In the data rows, 500 means zero.
Some points, each followed by its number:
[316, 564, 496, 238, 401, 648, 299, 334, 412, 372, 760, 643, 504, 408, 526] 0
[607, 505, 679, 295, 492, 441, 395, 533, 344, 570, 342, 543, 433, 530, 480] 1
[270, 435, 562, 251, 195, 620, 320, 346, 492, 518, 689, 337, 700, 418, 663] 2
[542, 436, 523, 447, 425, 537, 469, 676, 514, 348, 598, 617, 530, 367, 584] 3
[620, 638, 456, 588, 505, 611, 658, 516, 487, 748, 501, 465, 420, 428, 420] 4
[628, 546, 577, 292, 421, 435, 367, 348, 481, 653, 619, 433, 510, 410, 513] 5
[460, 577, 458, 537, 612, 406, 408, 399, 515, 581, 543, 542, 392, 525, 500] 6
[668, 877, 371, 410, 675, 439, 483, 240, 603, 679, 418, 787, 142, 665, 393] 7
[492, 543, 400, 879, 612, 635, 496, 436, 403, 518, 408, 488, 424, 562, 732] 8
[522, 458, 567, 298, 607, 279, 330, 450, 383, 611, 486, 529, 383, 465, 614] 9
Which point above is nearest to each new point by angle? Its number follows each.
[607, 448, 453, 620, 621, 598, 562, 633, 498, 351, 395, 575, 251, 488, 516] 8
[492, 411, 547, 583, 731, 535, 651, 564, 258, 388, 450, 326, 395, 638, 436] 8
[369, 396, 540, 767, 269, 543, 646, 574, 511, 376, 386, 539, 539, 610, 578] 8
[609, 470, 542, 376, 538, 420, 457, 518, 459, 545, 341, 613, 395, 460, 415] 1
[313, 445, 295, 580, 337, 616, 564, 478, 749, 509, 552, 487, 517, 526, 443] 2
[419, 396, 490, 661, 631, 461, 560, 480, 607, 376, 289, 357, 512, 491, 395] 8
[520, 550, 416, 474, 353, 592, 494, 451, 646, 556, 640, 441, 715, 447, 500] 2
[632, 585, 477, 366, 508, 410, 413, 426, 522, 604, 595, 380, 449, 556, 535] 5
[452, 483, 426, 417, 506, 365, 461, 464, 531, 556, 523, 405, 454, 448, 573] 9
[474, 504, 588, 465, 595, 572, 402, 524, 446, 613, 523, 519, 410, 417, 493] 9
[568, 453, 498, 709, 518, 462, 712, 648, 630, 431, 401, 614, 407, 592, 472] 8
[420, 592, 560, 409, 497, 353, 620, 413, 460, 520, 365, 596, 433, 537, 353] 7
[366, 402, 529, 483, 476, 521, 488, 484, 591, 399, 226, 395, 649, 534, 401] 2
[553, 598, 376, 392, 771, 358, 559, 412, 370, 750, 467, 704, 261, 677, 414] 7
[553, 456, 669, 778, 591, 418, 577, 649, 348, 384, 451, 460, 557, 364, 611] 8
